In the data rows, 128 means zero.
Some points:
[191 143 204 155 127 232 119 119 159 143 117 127 152 140 103 140  96 123
 135 130 141  97 208 128 114 210 139 136 154 133 155 136 134 120 139 135
 147 130 165 128 132 127  96 141 137 221 138 171 120 128 145 114 145 220
 213 141 146 207 113 124 117 161  97 144]
[168 104 145 117 116 103 110  76 120 117 111 111 123 137 147 139 155  94
 109  93 137 157 143 158  80  72 142 165 120  75 118  81 167  89 139 187
 126 113  62 113 155  95 198 135 117 115 140 124 147 179 141  72 133 144
 134 129 103 137  98 100 123 100 154 104]
[111 140 105 131  94 123 107  84  84 103 115 129 134 146 115 137 145 146
 106  95 129  78  93 163  65 108 160 131 118 153 128 136 155 141 158 126
 112 128 202 141 149 117 110 134 108 113 125 151 101 156  81 123 131  98
 138  62  92 125 145 135  90  92 173  93]
[129 178 126 100 109 130 178 120 151 153 128  51  63 132  97 155 135 116
 143 124 127 115 155 129  92  90 105 111 126 108 137 160  89 147 125 105
  87  83 118  83 114 154 127 104 144 153 110 120 111 142 122  96 133  82
 148 132 130  67 142 131  87 165  67 101]
[120 185 154 109 245 141 155 213 101 197  98 166 142 118  81 135 128  96
 145 104 132 196  85 152 103 101 140 107 117 140 135 143 137 106 142 110
 176 126 115  99 219 114 118 124 109 117  95 163 107 115  80 142 125 116
 135 171 132 124 192 119 105 152 107 124]
[105 133 152 110 100 114 128  82  94 154 104 121 116 112 139 142 130 137
 100 185  82 139 114  92 156 119 151  98 140 135 108  94  67 138 131 123
 223 117  83 102 143 180  72 190 155 168  85 125 146 142 177 121 130 112
  76 121 114 130 158 148 102 118 192 108]
[148 123 142 162 141 108 107 174 113  93 146 138 138 153  98 136 187 110
 146  99 101 110 182  99 115 176 134 134 104  92  90 182 164 130 108 112
 141 173 126 124 130 135 156 153 137 136 107 132 117 103 176 115 164 152
 121  79 119  18 103 107 127 131 128  93]
[151 150  98 153 132 130  89  67 122  97 168 162 105  94 103 124 102 129
 145 159 118 123  45 101 131 126 107 112 119 152 145 166  86  83 118 113
 145 125  89 148 134 120 116 117 135 123 159 118 123 113 136 109 115 190
 188 134  97  65 121 113 103  97  88 118]
[122 112 115 141 188 201 157 114 100 157 112  73 123 131 103 117 100 132
 109 213 125 132 123 113 226 120 127 190 127 136 144 138 191 107 205 163
  72 133 126 115 126 169 127 118 151  91 169 112 124 191 139 125 159 107
 128 100 179 104 134 134 200 110 211 135]
[ 68 106 107 165  88 205 118 120  86 111 151 118 124 138 100 191 134 126
 105 130 135 174 155 119  96 136 105 115 220 135 106 226 185 159  90 114
 135 149 104 154 128 127 158 117 144 133 152 104 137 134 160 137 104 133
 196 193 139 224 153 150 122 140 147 111]
[111 138 122 144 116 113 108 125 172 153 217 134 128 108 138 144 168 161
 171  88 116 149 130 255 165 132 192 105 132 131 122  96 145 129 230 135
 105 136 133 110 115 126 144 163 156 125 138 111 245 119 150 212 133 145
 132 129 121  92 132 149 120  93  88 106]
[119 145 137  97  90 155 130 115 106 129 104 144 119 169 182 108 135  95
 142 155 127 135 140 106 160 154 120  90  98 140 138  91 125 125 113 127
 132 180 140 139 136  39 131  92 193 122 139  66 128  99 105 134 104 130
 109 131 146 115 182  98 104 113 103 102]
[144 109 141 120 110 114 128 106 129 147 115 110 162 110 120 111 133 121
 110 116 121 128  83 127 116  81 142 210 129 141 171 105 161 120  85  84
 105 149 169  93  89 125 180 122  99 230  77 122 141  80 126 112  86 112
 108 168 129  98 163 132 171 121 144 167]
[130 104 122 108 121  96 119 157 152 122 110 196 121 137 106 144 123 166
 102 131 159  84 112 123 116 123 130 117 102 138 129 118  74 164  77 167
  94 127  98 125 151 109 142 122 157 218 125 110 131 215 144 140 169  98
 138 123 100 120 183 138 255 126 108 143]
[147 121 115 166 128 120 114 137 141 114 103 129 146 180 129  85 114 120
 117 223 167 144 140 184 128 138 135  91 158 143 129 126  61 124 135 105
 133 141 119  83 106 112 163 246  91 103 149 139  72 128 177 161 105  78
  96 136 129 106 118 133 105  78  92 108]
[104 148 120 118 109 118 139 136 157 142 112 157 139 126 138 151 107 114
 129 158 141 159 161 108  84 126 166 161 116 146  98 115  59  62 123 151
  79 132 133 140 154 169 137  96 137 122 139 128  93  28 148 105 146 116
 100 109 116 134 144 194 166 107 134  94]
[115 107 123 158 145 135  93 130 146 179 138 106 134  92 119 115  84 118
 154 105 142 125 129 125  99 105 113  37 146  97 104 115 134 190 183 138
 129 131 148 192 110 128  83 131 118 147 138 136 104 113 117  82 139 114
  41 213  98 117 100  77 211 100 169 115]
[154  78 109 130 181 174 151  97 165  96 101 125 116 105 184 179 153 158
  93 118  92 105  92 123 114 152 156  93 125  99 126 230 133 123 121 136
 137  97 129 107  96  90 108 115 111 116 121 134 126  77 149 112 140 145
 112 112 214 169 117 107 139 146  95 128]
[ 86 102 102 110 101 176 101 120 190 142 143 135 109 126 197 138 192 122
 176 121 158 104 132 134 214 122 136 128 118 215 138 110 168 135  95 134
 108 119  88 140 149 143 139 148  86 115  88 116  70 139  66 167 114 175
 138 104 128 140  73 114 115 193 151  97]
[143 116  94 147  97  80 127 147 109 131  66 107 157 133  87 121 197 100
 134 145 117 145 111 120 133  89 129 129 110 109  75 159 123 174 136 164
 139 142 166  76 116 124  75 103 138 141 132  99 110 101  95 144 122 182
 173 122 115 130  70 115 117 155  98 211]
[159 204 118 181 124  91 255 158 135  89 138 106 133 116 117 136 154 201
 115 124 210 124 139 122 116  99 123 121 145 140 224 130 179 137 127 129
 241 183 108 163 187 149 109 112 148 104 156 165 153 124  99 101 127 119
  63 141 189 114  87 176 123 146 101 162]
[112  99 109 148 150 138 102 145 120  96  80 110 129 119 123 114 115 142
  70 144 124 139 108 137 119 126 110 107 126 117  61  82 133  79 121  99
 117 161 113 203  91 136 123 115 127 180 116 141 174 124  50 129 154  99
 133 116 139 117 102 146  69 173  91 139]
[146 103 114  88 170 139  97 102 143 149 112 140 107 134  91 137  90 123
  87 133 119 158 150 114 115 133 129 196 113 126 163  99  69 219  77 125
 156 131 187 183 121 121  79 119 116  59 126 130 182 129 131 166 102 129
 109 139  98 110  96 116 158 166 132  68]
[147 191 141  98 116 101 110 167 212 103  99  97 124 127 109 106 161 141
 113 132 122 113 105  93 199 114 127 135 103  98 119 130 212 156 160  96
  88 122  92 119 103 123 120 136 130 101 141 137 130 118 141 117 106  95
 149 111  72 219 113 133  97  70 165  83]
[127 170 126 132 167 116  88 134 151 103 193 155 156 132 255 121 149 144
 155 135 121 192 167 128 169  82 102 126 129  97 128 126  86 155  89 117
  89 113 182 150 131 127 110 162 139 110 127 146 125 137  89  69 141 146
 149 108 106 113 214 164 110 144 144 212]
[196 103 183  86 132 102 143 109 116 102 155  87 109 115 111  94 215 118
 181 107 136 154 113  81  83 172 113 106 120 128 120 129 120 111  96 128
 102  91 157 187 144 137 152 139 114 148 159 115 134 138 137 212 120  89
 133 124 172 140  84 123 113 126 205 186]
[127 146 125 127 134  69 164 141 113 240 161  91 144 138 149 153  86 145
 121 117 137  84 123  98 178 118 112 188 138 128  99 165 123  91  83 169
 170 113 145 197  80  91 114 149 125 100  95 133 113 115 153 169 175  94
 136 170  95 148 103 116 104 105 132 100]
[ 75 101 101 158 177 110 156 153 101  80 127 155 119 153 120  66 140 115
  95  82  96  85 151 105 156 134 124 114 183 103 182  79 143  87 134 149
 142  79 149 126 170 163  80 129 127 140 151 111 120  87 120 121 108 129
 167 185 100 145 140  87 129 130  69 108]
[101 153 136 121  92 152 124 117 115 148 134 166 119 102  93 142  92 100
 103  94 106 123 148 163 147 150  90 112 117  79 143 144 123  96  84 130
 138  94 125 108 126 126 159 136 134 122 127 121 116 111  87 137  68  90
  92  54 127 124  97 113 137 109 130 183]
[113 105 124  78  92 149  89 120 102 107 110 158 178 104 126  98 108 160
 175 118 161  89 147 131 129  75  68 135 111 130 127  86 120 125 141 138
 136 130 118 103 130 150 151  77 129  66  67 161 142 114 191 146 152  96
 167 107 175 126 138 120 135 118 126 133]
[141 194 111 107  96 131 188 102 106  92 112 169 140 149 130 100  57 119
 181  94 116 126  96 129 136 164 110 130 151 103 111 148 111 153 155 145
 107 140 100 126  84 154 181 156  74 123 140 103 159 107 145 142 135 170
  73  99 125 117 182 155 122 202 119 116]
[175  88 119 216  93 116 100 166 127 139 181 118  86 115 155 121  81 139
  84 112 136 121 117  86  90 203 134 114  99 147 111  63 133 132 128 156
 105 108 107  83 120 127 127 127 111  67  88 125 134 129  89 114 109 146
 158 148 144 127 181 150 103 164 131 170]
[140 123 137 115 100  96 100 162 113  97 136 175  91 124 151 124 103  83
 135 125 107 151 134 126 140 109 101 195 154 189 124 155 120 105 207  93
 111 110 148 111 128 124 105  63 128 120 115 150 124 215 173 142 132 132
  52 120 166 150 123  92 147 102 114 113]
[ 69  71 124  52 170 109 135 116 142 130 158 140 141 145 101 130  75 130
 155 108  97 107 149 115  86  99 162 151  89 143 125 109 151 135 132 106
 130 157  77 100  96 102  82 113 110 133 203 111  96 170 117 102 110 100
 127 148 141 141  95 162 114  94 137 183]
[ 86  92 178 131 131  97 147 147  88 125 126  73 150 119 157 124 136 135
 141 165 123 114 100 155 112 223 150  88 123 133 148 109  97 132  96  71
 125 115 162 110 116 143 207  76 141  99 142 150 127 159 125  89 146 194
 150 101  85 167  86 108 127 133 139 124]
Along one direction, these points spread out more than along any other. Where along it does each point below lie, from 0 to 99? The average is 50, and the first point in the table lies past the average. One standard deviation of the points above along it is 16.
[101 153 136 121  92 152 124 117 115 148 134 166 119 102  93 142  92 100
 103  94 106 123 148 163 147 150  90 112 117  79 143 144 123  96  84 130
 138  94 125 108 126 126 159 136 134 122 127 121 116 111  87 137  68  90
  92  54 127 124  97 113 137 109 130 183] 48
[144 109 141 120 110 114 128 106 129 147 115 110 162 110 120 111 133 121
 110 116 121 128  83 127 116  81 142 210 129 141 171 105 161 120  85  84
 105 149 169  93  89 125 180 122  99 230  77 122 141  80 126 112  86 112
 108 168 129  98 163 132 171 121 144 167] 41
[115 107 123 158 145 135  93 130 146 179 138 106 134  92 119 115  84 118
 154 105 142 125 129 125  99 105 113  37 146  97 104 115 134 190 183 138
 129 131 148 192 110 128  83 131 118 147 138 136 104 113 117  82 139 114
  41 213  98 117 100  77 211 100 169 115] 37
[130 104 122 108 121  96 119 157 152 122 110 196 121 137 106 144 123 166
 102 131 159  84 112 123 116 123 130 117 102 138 129 118  74 164  77 167
  94 127  98 125 151 109 142 122 157 218 125 110 131 215 144 140 169  98
 138 123 100 120 183 138 255 126 108 143] 32
[129 178 126 100 109 130 178 120 151 153 128  51  63 132  97 155 135 116
 143 124 127 115 155 129  92  90 105 111 126 108 137 160  89 147 125 105
  87  83 118  83 114 154 127 104 144 153 110 120 111 142 122  96 133  82
 148 132 130  67 142 131  87 165  67 101] 52
[111 140 105 131  94 123 107  84  84 103 115 129 134 146 115 137 145 146
 106  95 129  78  93 163  65 108 160 131 118 153 128 136 155 141 158 126
 112 128 202 141 149 117 110 134 108 113 125 151 101 156  81 123 131  98
 138  62  92 125 145 135  90  92 173  93] 42
[146 103 114  88 170 139  97 102 143 149 112 140 107 134  91 137  90 123
  87 133 119 158 150 114 115 133 129 196 113 126 163  99  69 219  77 125
 156 131 187 183 121 121  79 119 116  59 126 130 182 129 131 166 102 129
 109 139  98 110  96 116 158 166 132  68] 39
[159 204 118 181 124  91 255 158 135  89 138 106 133 116 117 136 154 201
 115 124 210 124 139 122 116  99 123 121 145 140 224 130 179 137 127 129
 241 183 108 163 187 149 109 112 148 104 156 165 153 124  99 101 127 119
  63 141 189 114  87 176 123 146 101 162] 72
[120 185 154 109 245 141 155 213 101 197  98 166 142 118  81 135 128  96
 145 104 132 196  85 152 103 101 140 107 117 140 135 143 137 106 142 110
 176 126 115  99 219 114 118 124 109 117  95 163 107 115  80 142 125 116
 135 171 132 124 192 119 105 152 107 124] 58
[127 146 125 127 134  69 164 141 113 240 161  91 144 138 149 153  86 145
 121 117 137  84 123  98 178 118 112 188 138 128  99 165 123  91  83 169
 170 113 145 197  80  91 114 149 125 100  95 133 113 115 153 169 175  94
 136 170  95 148 103 116 104 105 132 100] 43
[148 123 142 162 141 108 107 174 113  93 146 138 138 153  98 136 187 110
 146  99 101 110 182  99 115 176 134 134 104  92  90 182 164 130 108 112
 141 173 126 124 130 135 156 153 137 136 107 132 117 103 176 115 164 152
 121  79 119  18 103 107 127 131 128  93] 57
[112  99 109 148 150 138 102 145 120  96  80 110 129 119 123 114 115 142
  70 144 124 139 108 137 119 126 110 107 126 117  61  82 133  79 121  99
 117 161 113 203  91 136 123 115 127 180 116 141 174 124  50 129 154  99
 133 116 139 117 102 146  69 173  91 139] 60
